In the rows, 128 means zero.
Rotation paths and how fast each direction turns (deg/step)
Each turn is a multiple of 5 degrees from 10 to 175, or 0.
Each row of a path follows its step; steps can be skipped.

step 0: [135 138 122 134 128 124 127 132 132 127 132 135 121 124 128 128 121 118
 132 128 132 125 119 139 121 126 127 130 122 117 117 135 126 126 126 142
 122 120 137 130 132 140 130 118 135 130 125 128 126 130 132 126 124 128
 129 129 131 129]
step 1: [126 130 121 128 129 122 134 134 134 141 132 126 129 125 125 135 124 119
 133 125 121 121 124 130 122 119 136 144 133 123 123 130 136 124 125 134
 134 126 131 123 131 122 120 126 125 123 122 126 123 127 132 122 128 124
 120 128 126 115]
step 2: [131 130 122 130 140 130 141 138 128 133 129 130 124 127 117 134 135 132
 131 135 128 129 124 132 124 122 130 130 132 122 122 137 130 129 126 131
 130 127 128 135 117 121 140 132 130 136 127 130 128 114 126 123 124 133
 129 130 126 116]
step 4: [129 129 117 134 131 135 128 126 129 127 128 128 132 138 122 137 128 128
 144 125 133 121 119 138 126 124 133 130 126 111 125 125 133 134 132 124
 127 121 130 119 124 125 127 119 119 125 128 125 126 126 126 131 136 122
 124 134 124 130]
step 5: [129 134 124 129 134 134 128 134 131 131 121 124 129 133 112 136 131 122
 134 136 126 132 124 134 113 127 131 132 125 126 136 135 130 131 128 130
 128 123 129 136 141 128 122 130 128 124 123 119 127 124 123 129 138 136
 136 133 124 126]
step 9: [132 136 131 137 124 130 122 123 130 128 123 132 119 124 122 136 130 121
 130 131 129 120 126 133 127 126 136 128 133 132 123 134 135 132 134 127
 144 120 139 131 127 133 135 126 121 127 126 138 126 116 123 131 131 130
 133 132 126 118]
step 10: [133 129 124 125 125 129 122 141 122 119 128 133 129 124 124 133 125 121
 138 123 134 122 126 133 130 130 124 137 126 118 119 134 126 130 117 132
 144 131 135 134 120 132 126 125 126 126 122 122 132 130 120 129 129 130
 130 139 127 125]
step 11: [128 128 123 126 130 129 124 132 131 131 131 129 124 125 117 135 121 123
 141 121 128 131 128 125 116 124 123 129 133 121 125 122 136 125 126 138
 124 124 122 126 123 142 127 131 125 128 130 126 133 128 122 124 138 123
 129 131 121 111]
step 13: [126 120 115 140 118 130 135 130 118 137 125 134 127 128 126 137 128 127
 136 126 129 126 130 127 116 129 121 136 123 127 122 127 122 130 124 126
 140 126 129 133 130 122 129 133 124 118 128 127 118 123 129 129 124 128
 129 129 125 118]
step 14: [128 125 117 124 138 129 124 133 131 128 124 132 122 141 125 134 128 136
 143 132 128 126 123 123 121 131 125 122 123 124 123 121 135 126 139 126
 141 135 131 135 123 125 131 131 128 129 131 129 129 123 126 128 132 129
 126 138 119 122]
step 15: [132 132 125 130 132 134 127 126 122 126 126 137 124 132 131 121 124 120
 135 130 135 131 117 133 117 132 128 128 121 129 117 132 132 129 131 129
 124 125 134 121 135 128 129 133 131 123 131 132 129 124 113 131 139 133
 139 133 114 127]
[128 129 128 128 128 129 125 127 130 126 129 129 130 127 128 127 128 125
 128 128 130 128 127 129 127 129 127 126 127 127 131 130 129 131 126 129
 127 128 129 128 128 130 127 130 126 128 126 127 129 129 127 129 131 128
 127 132 129 129] : 65
[128 130 127 128 126 127 131 130 128 126 127 127 127 127 129 129 127 128
 127 129 130 132 130 129 128 129 126 127 128 126 129 129 125 128 126 130
 127 130 128 129 130 129 128 128 128 126 128 126 127 128 129 130 127 129
 131 127 127 127] : 140

step 0: [131 134 125 130 128 143 129 131 126 135 125 123 128 125 139 125 127 121
 130 138 120 121 123 131 127 128 133 132 127 120 131 127 137 128 125 142
 123 137 117 127 125 120 131 133 132 122 123 129 123 122 119 131 129 130
 129 126 127 129]
step 1: [123 131 118 129 126 133 129 134 123 133 126 123 124 130 132 128 132 126
 125 131 114 125 126 136 126 131 129 135 121 120 131 126 120 134 117 136
 125 131 127 127 123 117 121 125 132 121 118 127 126 127 122 124 124 133
 121 133 126 136]
step 4: [123 136 123 137 121 127 126 139 130 137 131 127 136 133 130 131 130 121
 131 133 121 120 124 135 126 119 132 137 125 121 129 124 119 129 123 137
 123 138 122 121 121 130 126 131 133 121 131 125 125 123 131 131 127 133
 126 136 130 126]
step 7: [128 138 125 139 127 138 130 127 130 136 127 123 130 128 136 123 136 123
 124 133 123 117 120 134 123 124 137 131 128 117 126 127 132 135 125 135
 122 128 124 128 134 130 128 125 124 128 123 122 132 118 126 137 123 136
 128 133 133 127]
step 8: [126 126 126 131 122 133 133 132 129 133 127 121 127 133 134 126 136 121
 128 140 119 129 129 132 130 128 138 130 127 118 129 127 123 137 116 129
 126 131 115 125 127 128 119 117 130 129 124 130 133 128 128 130 123 142
 132 131 126 131]
step 9: [128 132 121 131 130 139 128 133 128 134 126 117 129 123 135 121 129 118
 135 140 123 120 133 135 123 125 134 134 124 125 125 127 125 135 128 140
 131 130 121 124 130 134 126 124 136 132 122 123 128 136 129 132 131 129
 134 134 123 133]
step 10: [123 126 120 131 122 132 130 128 129 142 129 119 124 118 133 125 134 118
 134 133 129 125 129 132 121 127 136 140 125 126 128 125 137 134 121 137
 130 130 124 123 128 125 126 124 132 122 123 128 133 126 125 133 124 133
 116 130 128 132]
step 11: [127 135 129 130 126 126 132 142 129 138 129 126 127 127 135 128 134 124
 124 135 124 124 126 134 126 130 138 134 126 127 125 131 123 141 126 136
 122 136 118 120 121 122 133 131 135 127 120 126 137 129 129 133 126 129
 122 131 130 131]
step 12: [127 133 125 130 139 127 133 135 133 138 129 117 126 127 133 126 131 126
 128 132 130 125 126 134 129 123 128 138 127 122 139 130 119 138 126 139
 133 124 122 127 124 128 127 122 132 130 122 124 132 133 123 131 122 135
 122 140 132 129]
step 13: [125 129 122 136 123 135 129 133 132 137 132 120 119 134 129 126 129 128
 136 132 134 129 131 134 127 119 132 128 127 121 136 123 125 137 123 138
 126 129 119 119 130 129 137 128 138 123 130 127 135 129 129 133 132 134
 125 136 134 126]
step 15: [128 122 127 135 127 126 127 137 142 136 133 122 133 129 132 129 129 121
 131 132 128 128 127 132 133 128 139 130 129 109 132 126 124 130 121 136
 131 132 123 126 127 131 125 124 135 130 130 121 140 127 129 131 119 130
 126 130 125 131]
[129 131 127 130 128 125 129 127 128 129 131 127 127 129 127 130 124 129
 129 129 129 129 128 127 129 127 125 130 127 128 126 129 128 129 128 128
 128 128 128 129 124 128 130 129 129 127 129 127 129 128 129 127 127 130
 127 128 130 130] : 40
[126 126 129 127 129 127 130 127 129 127 131 126 128 129 127 129 127 128
 126 126 129 129 130 128 127 130 131 130 129 127 128 128 129 128 125 129
 131 127 129 129 129 128 126 128 127 127 128 128 126 127 125 128 130 131
 126 127 128 130] : 155

step 0: [137 129 126 119 134 131 133 125 129 122 127 123 130 130 123 144 136 121
 127 122 125 133 129 131 135 124 128 121 136 126 132 134 126 124 119 128
 133 120 122 122 133 134 136 127 132 131 125 120 121 129 127 130 125 124
 131 128 136 133]
step 1: [130 126 127 119 129 129 134 124 124 132 130 127 137 134 131 128 119 136
 126 135 128 128 138 129 125 122 122 131 132 122 138 130 119 123 126 139
 128 131 125 128 134 135 122 117 128 121 136 125 130 129 118 130 129 132
 133 121 129 128]
step 2: [133 120 126 130 129 126 132 122 135 129 124 135 125 129 123 132 128 128
 132 143 127 139 134 129 133 129 129 132 134 124 121 124 127 122 133 134
 123 133 126 134 124 126 136 133 136 133 128 126 130 121 113 125 128 125
 128 125 133 135]
step 3: [130 128 121 128 128 130 132 123 131 127 128 134 130 125 133 138 136 127
 124 131 135 127 126 130 131 126 129 115 126 135 142 136 124 128 124 130
 124 121 122 121 132 129 132 134 131 133 142 126 124 122 122 126 125 137
 126 128 127 137]
step 6: [127 128 118 126 125 127 126 135 133 132 121 125 128 131 131 133 129 121
 130 124 130 129 137 122 139 130 129 122 125 133 141 128 120 136 129 135
 123 125 130 126 138 123 120 125 137 132 135 122 131 129 119 119 126 128
 130 129 134 131]
step 7: [128 122 117 123 132 133 126 121 133 128 131 126 124 133 122 132 134 128
 123 140 118 132 133 137 124 126 123 136 121 124 131 133 126 126 120 126
 129 130 119 126 134 125 120 129 135 122 124 125 123 131 126 120 122 123
 128 131 120 131]
step 8: [134 119 131 120 139 126 133 131 137 123 128 121 127 121 131 129 129 123
 126 129 118 133 119 124 128 121 127 126 127 125 136 135 126 126 129 140
 132 126 132 130 119 131 130 124 129 132 135 128 124 125 116 121 130 123
 132 126 124 129]
step 10: [132 122 119 126 126 130 126 121 133 122 127 141 131 130 128 128 116 123
 133 137 118 125 129 133 130 127 127 134 130 128 139 127 124 122 122 124
 125 118 126 125 128 126 124 135 120 125 125 129 123 129 116 125 127 123
 127 124 128 132]
step 11: [136 129 131 119 132 134 126 125 139 129 120 124 130 133 120 136 128 127
 122 125 125 126 124 128 138 129 116 121 125 120 129 131 130 127 128 124
 123 127 128 125 122 131 136 128 127 128 139 118 125 119 118 125 127 124
 134 125 131 129]
step 12: [133 134 126 123 124 133 129 128 124 128 137 126 132 135 123 135 130 123
 121 137 124 130 130 135 133 121 131 125 126 124 130 125 110 119 132 137
 135 124 125 127 134 127 131 121 126 125 131 125 131 131 124 126 128 139
 130 126 133 136]
step 13: [123 117 127 126 126 124 139 125 131 120 121 131 129 124 128 131 120 131
 118 137 123 133 139 129 132 120 129 135 131 128 131 132 123 127 132 128
 115 123 122 127 128 127 122 129 129 133 127 122 130 124 123 127 135 123
 132 120 134 131]
[127 130 129 129 131 128 128 127 127 130 129 125 130 128 126 129 129 128
 125 128 126 128 127 129 128 128 128 127 128 127 126 130 130 128 125 130
 129 125 127 128 126 128 129 127 126 129 130 128 126 131 129 127 127 128
 127 126 127 126] : 95
[128 128 129 130 130 128 128 128 129 126 127 130 127 125 129 131 128 130
 127 127 125 127 130 127 127 126 127 126 129 131 128 129 128 127 127 129
 127 128 130 125 126 126 131 128 128 129 126 126 127 128 128 129 129 126
 128 130 128 127] : 135
[130 127 127 129 127 129 128 131 128 129 128 128 126 131 126 130 129 129
 127 125 125 128 128 126 129 128 126 128 127 127 128 126 126 128 128 126
 128 125 128 126 129 128 127 125 129 127 127 127 130 129 129 129 129 128
 128 125 130 128] : 60
